Turns, then the turns between two rows, first turn first; the first pair answered:
nife (before -> after):
[ 27  13  -6 -24 -16   7   7  -1  25  -6   6  10  25 -14   7  -9   6   9
 -12 -16 -15  12  -9] -> [ 17  13 -10 -27  -5   6   3   4  28   0  -5   7  23 -15   0  -9   2  11
 -11 -24 -10  14 -11]
[-23   1  -9  24  15  33  -6  -4 -28  -5  -7 -26  -7  19  10   2   2  -9
  -2  24   7  -5  16] -> [-27   0 -10  22  20  31 -11  -2 -27   1 -10 -23  -9  20   8   2   2  -8
   0  22  10  -6  15]
[ 11  -8  23   9 -18  -1   0 -23 -11 -17  12  -2  -2 -18  13 -16  18   9
   2 -10   2  -1   5] -> [ -2  -5  14   3   7  -9   4 -20  -1 -13 -14 -10  -2 -18   6 -27  15  13
  -3 -20  10  13   5]
[-19 -32   3  23   8   0  37   8   6  -5  -9  20 -20  51  -3 -24  15 -14
 -10  45 -15  -4 -16] -> [-28 -32  -5  14  26  -4  25  19  12   6 -25  20 -25  51 -18 -17   6  -7
  -9  34  -7  -5 -20]
Bimu (before -> after):
[-24 -17  21 -21   4  -3   6   9 -27  -3  -4   0  -7  -5  -3 -23   8   6
   1   7  14  -1   4] -> [-26 -10  18 -21   8  -3  12  10 -25  -6  -5   4  -5  -3   4 -24   9   5
  -1   5  14   5   4]
[ 18   4   5 -38 -27   2  17  -1   2   0   5 -35   4  -8 -12  11 -19  -6
  -8  -9 -14  10 -19] -> [ 18   5   5 -38 -23   1  21   1   4   1   1 -36   5  -6 -10  11 -16  -7
  -9  -6 -14  12 -16]
[-39   5  -7  17   4   2  -4  -4  10  29   2  30 -26  20  15  16  -4  11
   6  -4   2  19   5] -> [-35   0  -4  14  -1  -1 -13  -1   9  29   7  31 -27  18   9  22 -10  14
  12  -5   5  11   6]
mema (before -> after):
[  7 -27  19   5   1   0  14 -22  -4  12  -7  -7  10 -15   4  -5  10  17
  11   1   7  -6  13] -> [  3 -20   8   1  10  -1  22 -18   3  17 -18 -13  10 -12   1 -10   6  17
   4  -4   8   5  14]
[-20  29 -17 -11  11   8  -5  23   9  21 -13  28   2  11  10  22   6  14
   1   6  -8   8  -2] -> [ -8  10   6  -5 -13  13 -23  18  -6  11  13  30  -2   3  10  32  11  13
  16  16  -9 -16   1]
[-5 -8 11  3  8 -9 -7 -4  4  0 -9 -8 -6  0 -7 -7 -2 -5 -4  1  1 -4  2] -> [-12  -2   7   5  12  -8  -2  -4   6  -1 -13  -2  -4   2   0  -8   2  -6
  -3  -1   3   0   4]
[ 18  -3 -19 -11 -14 -17  31 -32 -10 -13  14 -30  12  22 -11 -28   2   2
 -21  23 -13  15  -2] -> [  7   6 -21  -4 -11 -13  38 -32 -12 -16  14 -10   9  32   9 -28  10  -1
 -20  22 -11  21   3]
Then:
(2 to 4 turns a pair)
[-13 -10 -16 -10  -1   9  33 -18  -5  24 -29 -31   4  26  -7 -21   2  -9
   8  -1 -14  15  20] -> [-21  -6 -28 -13   8   8  11   0  -3  39 -36 -16  -2  25 -18  -2 -14  -3
  15 -10  -6  11  17]
nife Bimu
[-13  -5 -28 -15  14  -8 -16  17  12  13 -14   6  -7   0 -27   5 -10  -1
   2  -2   8   5  -6] -> [ 15 -19  -1  -3 -29   1 -16   2  -8  -3  29   5  -4  -4 -13  11   1  -9
  10  20  -6 -12   0]
mema mema mema nife
[ 11 -14  -4   0   5 -18  -6  14  11  21  -6 -23 -16 -11 -43  -4  -3  -4
 -18  -4  10  10  -7] -> [  1   9 -23   6  11 -14  10  22  15  24  -9  -2 -15   6 -20   0  -4  -7
 -29 -11   4  30  -6]
nife mema
[-12  13  14  23 -11  -6  36  -7  19  11   0   3  -4   9  22 -13  13 -11
   5  -5  -1  13  12] -> [  9 -10  18  11 -18 -13  21  -4  24  18  -2 -36  -1  -8 -17 -12   0  -4
   6  -5  -3   1   1]
mema mema
[-21 -15   0  23  -1  -1 -26   0  -9   1  -2   6 -16   8  -8   3   2 -10
  19   7   0 -21   6] -> [ -4 -18  -1  19 -19  -3 -21  -1  -7   0   9 -10 -11   7 -15   6  -4  -9
  15  13 -13 -23   4]
mema nife
[ -7   1  18 -22   9   4  11   0  -2   5  -4  25  41 -50  17  -1  -4  15
  -1 -13  12  -7  -9] -> [  7  -3  23 -17 -10   9  10  -3  -8   3  14  20  46 -50  17   8  -6  10
   0  -1   4 -13  -9]
Bimu mema nife nife
[  8 -16   0   6 -25  15 -19   2  -9   8  10  -8   1   8 -23  23 -14   1
   3  13  -1 -26  -1] -> [ 12  -9 -11   0 -17   5  24  -9   7   0  -7 -40  12   7 -14  -9  -6  -4
 -19  12  -9   2  -1]
nife mema
[ 25   5  -6 -29   0  -7  -2   1  11   8  -8  -5  13 -35   1  -7   4   6
  -6 -22   4  10  -8] -> [ 14  18 -15 -21   6  -1   0   6  12   9  -8  20  10 -26  17   2   2   5
  -5 -24   6  16  -6]
nife mema
[ 29 -15   7 -16  -9 -10 -19   4   1 -14  21  -4   7 -35  -2   4  -8  15
   8  -8  11  -6 -18] -> [ 19 -21  19  -5 -15  -3 -18  -2  -9 -21  27   1  -1 -28   5   4   0   9
  13   4  12 -16 -12]
mema mema mema Bimu
[ 47   6  -2 -19 -12  -8 -17  10  -3   8  10  12  19 -45   5   9 -15  10
   2 -32   4   6  -3] -> [ 41   9   0 -19  -2 -11  12  -4   2  -2   0  -2  25 -47  20 -15  -1   5
 -11 -32   1  23   0]
nife nife
[-17   0  17   2   4 -12 -22   4   2  -1 -12  23  -1  10   7   0  -4  11
   5   3  21  -3  -9] -> [  0  -1   3  -8  -6 -16 -21  11  12  11 -14  -6   7   5 -17   4 -21  15
  -2   1   9   0 -16]
mema mema nife mema
[  1   5   3   4  -2   4  10   1 -18  -4  -3  20  -3   3  22  -2  -7  -9
   6  14   1  11  13] -> [ 18 -12   7  -7 -14  -1 -10   2 -17   3   1  -3  -2 -12  -8   5 -19  -4
  11  11   0  -3   6]
Bimu mema
[ -5  35  -8 -22  19 -12   4   5  22  34 -22  30  -4  -5  19  -3  -3 -14
   9  -4   1  22   0] -> [ 20  14  -5 -30  -8 -13 -22   8  21  46  -8  -1  -2 -16 -19  13 -23 -11
  12   3  -9   2  -7]
Bimu nife Bimu mema
[ 21  -1  19 -21 -24  -6   5 -18   2 -18   6   0  16 -28  13  -9  14  13
   1 -15   5   5  -6] -> [ 16   0  20 -18 -24  -3  -3 -18   1 -19  10  13  14 -27  15  -4  13  14
   4 -16   9   2  -4]
mema mema mema Bimu
[  5 -26  15 -16  13  -4   6 -23   2 -13 -17 -40   5 -22 -17 -24  15  -7
   5  -5  12   4   4] -> [ -5  -5  14  -6  16   3  25 -26  -3 -24 -14  -4   8 -11  24 -28  29 -11
   4  -7  13  17  12]
Bimu mema
[ -5  19 -14  13  16  -5   8   0   8  12  -2  13   4  14  23   4  -9  15
 -16  -8  -4  27  -4] -> [ 24 -15   7   5 -15  -8 -20  -6  -2  12  20 -20   6  -8 -14  14 -17  18
  -5   0  -5  -3 -10]
mema mema
[-31  17 -29  16  10  -3 -15  18   6  17 -15  -3 -13   4  -3  18 -14   9
  -1  26   7   4   0] -> [-15  13 -28   9   2  -9   1   9  12  14 -16 -38  -3  -4 -15   3 -11   8
 -10  30   0  10  -2]
mema nife mema mema
[ -3  15 -46  -5  12 -12   0  13  18  15 -19   7   3   1 -15   3 -12   2
  -2 -22   2  15  -2] -> [ 13 -11 -18  -1 -16  -5 -33   7  -1  12   9   9  -3 -10 -31  22 -14   1
  15  -8   3 -19   1]
mema Bimu mema
[ 14  16 -33 -28   5 -13  16   7  29   9 -18 -35  16 -11   0 -15  -6  12
 -21 -26  -8  32 -10] -> [-21  34 -24  -9  24  -2   9  12  16   3 -19  31   0   6  43  -6  11  10
  -8 -30  11  32   2]
mema nife
[-26 -17   9   7  23  -5 -15  -1   3   7 -17 -10  -9   8 -26  -3  -4   2
   1   4  13  -7  -3] -> [-34  -3   3  12  28   0  -5  -1   1   3 -18  11  -9  14  -1  -5   3   2
  -2  -1  14   4   0]
mema Bimu
[-12   9 -12  23  -2  10  26  -1   0  -1  -1  15   0  28  26  -7   9 -10
 -10  16  -9  16   5] -> [-22   9 -21  15  13   6  -8  20   3  18 -12  27  -9  26  -1  15  -9  -1
   2   6   0   5  -2]
nife nife
[ -4 -11  19   2  -1  11  29 -22  -2 -18  -4  10   5   0  33  -9  30 -10
  -5  -3   6   2  13] -> [  1  -9 -14 -24  18  -5  -6   7  17  18 -30  -7   8 -17 -21   9  -8  10
  -3 -28  12   1  -3]
mema mema Bimu nife
[  5 -11   0  10  -2  -1   0  -7  -6 -12   9 -19   2   4  -8  -2 -11  -1
  15  -2  -8 -12  -6] -> [ -7  -4   2  16   3   4  -2  -6 -12 -14   8   5  -3  11   6   2  -7  -3
  19  -6  -2 -12  -3]
mema mema nife mema
[-27  -4 -12   4  33  -1  14  -2  11  -4 -26 -22  -8  16 -14 -15   3   0
  -8  10   1  16  -1] -> [ 10 -16   2  12 -14   5  15 -13  -1 -12  14 -41   0  10 -18  -4   0  -7
  -7  31 -21   1   1]
nife nife nife mema
[-28 -27   6   6  22  10 -11   0  -8   4 -16 -15  -5   2 -27  -3 -14  -6
   8   5   0 -22   4] -> [-40 -17   9  16  23  16  -4  -1 -12  -4 -12  11  -7  13  -2  -2  -6 -13
  11   8   3 -19  11]
mema mema
[ -8 -19  12   9   4  -1  18 -15   8 -11 -21 -30  -2  11 -25 -28   9   3
  -3   6  -1 -14 -10] -> [ -1 -25  14  10 -13   5 -13  -1  -1   0  -2 -13 -10  11 -38   2  -7   6
  10  10  -3 -36 -10]
nife nife
[  4  -4  -2  11 -44   4 -10   3 -14   8  33   4  -7  20   0  30 -14  -7
   8  30 -15 -12  -3] -> [-15  24 -40   2  -5  -2  15  16  12  21  -4   2  -1  33   7  14 -23  -4
 -12  13 -17  25  -8]
mema mema
[ 24  15  11   0  -2 -32  -9 -24  -3   2  23 -15  11 -39  -6 -20   5  18
  -7 -19  -4  -8  -8] -> [ -3  41  -8   9  20 -26 -13  -6  -1  13  11  32   2 -19  16  -5   1  17
  -3 -27   0   1  -5]
mema nife mema
[  7  -2   2 -12   5 -19  11  -5  -6  -3 -14 -49   3   6 -24 -22   1   4
 -14   3  -8  14  -8] -> [ -7  20  10   4  -1  -6  28 -13 -18 -20   1   7  -1  19  33 -19  22  -3
  -8   2  -6  21   5]
Bimu mema
[  2  -6  -9  -6 -10   0 -19   8  -2  12  -1 -17  -1   2 -26   9 -15   2
  -9   6  -7 -15  -3] -> [  0   6 -21  -7  -6  -3   8   5   7   6  -6 -22   6  11  -8  -2  -9   0
 -22   8 -16   7  -4]
nife mema
